128 stands for zero in the data rows.
Here are some points:
[147 105 178 112 163 152 140 116  92 165 131 139]
[148 119 155 129 151 133 137 109  82 171 162 108]
[120 118 116 157 140 126 122 155 126 103 134 146]
[141 101 167 113 121 136 155 116  82 156 144 164]
[ 78 137 124 130 102 120  85 131 157 134 128 130]
[129 117 158  97 148 141 147 103  82 154 131 140]
[116 149 108 136 104 119  99 164 191  94  81 122]
[ 96 147 118 140 111 118  95 140 187 115  98 125]
[ 67 166  97 127  99  96  81 114 182 115  82 108]
[141 128 135 130 114 136 153 103  71 165 193 124]
[ 86 185  50 183 115  69  83 195 255  71  59 100]
[140 123 137 135 119 144 133 128 108 115 135 133]
[ 99 140 136 116 106 121 126 112 132 127 132 131]
[159 133 120 122 151 110 150 127 103 142 158 135]
[164 102 145  93 145 144 159 108  93 169 167 132]
[128 149  95 131 132 114 112 121 127 130 121  90]
[ 88 168 126 145 102 101 117 118 158 113  98 116]
[166 104 154  87 153 113 171 100  58 160 167 134]
[ 77 158  91 167 132 119  75 180 227  45  67 109]
Here are 16 more points, each followed by its number:
[167  98 170  98 150 144 163 107  93 183 184 154] 0
[125 138 143 130 125 139 127 134 163 115  77 129] 1
[105 134 130 127 142 114 116 121 107 133 139 126] 2
[ 87 149  91 134 107 128 101 121 143  89 126 122] 3
[129 128 146 142 122 136 122 123 132 120 123 135] 4
[110 123 110 115  99  99 118 121 151 135 120 122] 5
[ 85 139  88 171 102 117  85 161 187  56  77 131] 6
[123 131 103 123 145 132 137 153 130 115 171 130] 7
[134 148 120 121 147 142  98 106  98 134 148  88] 8
[118 148 137 144 125 128 119 140 147 130 124 129] 9
[166 111 160 102 120 148 174  78  55 152 150 147] 10
[108 140 126 150 128  98  94 149 168 122  66 126] 11
[171 137 116 123 111 161 155 117  99 117 147 115] 12
[104 143 112 144 148  93 105 160 176 127 112 121] 13
[114 148 107 151 107 136 114 137 153 112 141 113] 14
[134 108 139 117 156 128 137 134 112 145 158 141] 15
Which three of these numbered points are nearest to each point below, ignoring the direction in which the first points spread most? Their numbers follow each, nearest first.
[118  86 177 108 135 120 127 112  98 170 112 162] > 11 1 4
[113 123 118 138 115 145 101 159 198 114 121 139] > 0 15 4
[165  76 192 103 151 125 164 103  53 202 160 168] > 11 13 0
[104 127 107 118  86 107 136 117 159 133 101 115] > 5 10 4
[ 80 150 118 178 103 101  85 135 192  82  64 112] > 4 11 10
[138 112 157  74 114 146 151  81  81 183 160 131] > 5 10 9
[108 116 112 131 145 122 119 150 137 118 149 139] > 15 7 13
[225  93 170  87 150 185 204  84  23 168 197 134] > 12 10 14
[137 134 130 118 130 161 124 119 111 115 170 121] > 14 3 7
[123 132 125  83 116 141 120  88  81 143 127 130] > 3 10 5
[120 141 137 133 122 123 133 134 137 130 133 135] > 9 4 0
[126 136 100 131 144 126 149 157 128 112 163 130] > 7 15 14
[117 159 100 138 117 117 105 114 174 104 107  81] > 8 14 10
[115 135  68 149 117 123 115 169 168  84 123 123] > 7 14 15
[124 112 153 123 112 124 141 113 147 152 132 141] > 0 4 5
[ 98 106 103 151 104 108  98 136 152  96  68 141] > 6 11 4
[111 168  91 155 125 138  92 163 196  85 112 112] > 14 9 7
[118 126 143  87 109 139 131  83 107 166 134 120] > 5 10 3
[136 135  98 140 117 149 125 136 144 106 111 115] > 12 14 10
[106 112 107 155 151  79 100 155 157 132 106 132] > 13 15 11
[167 140 126 102 140 148 148 103 107 111 144 131] > 12 10 4
[130 139 130 139 108 152  93 127 144  98 107 120] > 4 10 6
[159 117 151  95 116 141 156  73  62 138 130 139] > 10 4 1
[108 158  99 122 106 126 107 116 128 114  78 132] > 10 3 2
[176 100 164 124 152 121 172 132  80 189 176 138] > 13 0 15
[152  78 156 123 126 131 151 103  74 139 129 157] > 6 4 10
[126 136 115 142 151 130 113 159 167  94 120 121] > 15 7 9
[154 135  97 125 125 107 158 146 151 112 156 143] > 7 0 15
[175 113 149  95 148 144 164  79  62 148 154 122] > 10 4 12
[113 124 138 153 126 102 115 152 162 143  97 130] > 11 13 9
[138 144 122 107 130 120 155 112 143 124 123 117] > 10 5 9
[154 137 105 131 152 100 136 151 148 137 147 112] > 13 15 7
[117 111 120 147 120 139 115 129 144  92 117 132] > 6 4 10
[119 127 121 133 134 144 117 154 156 103 131 122] > 15 4 9
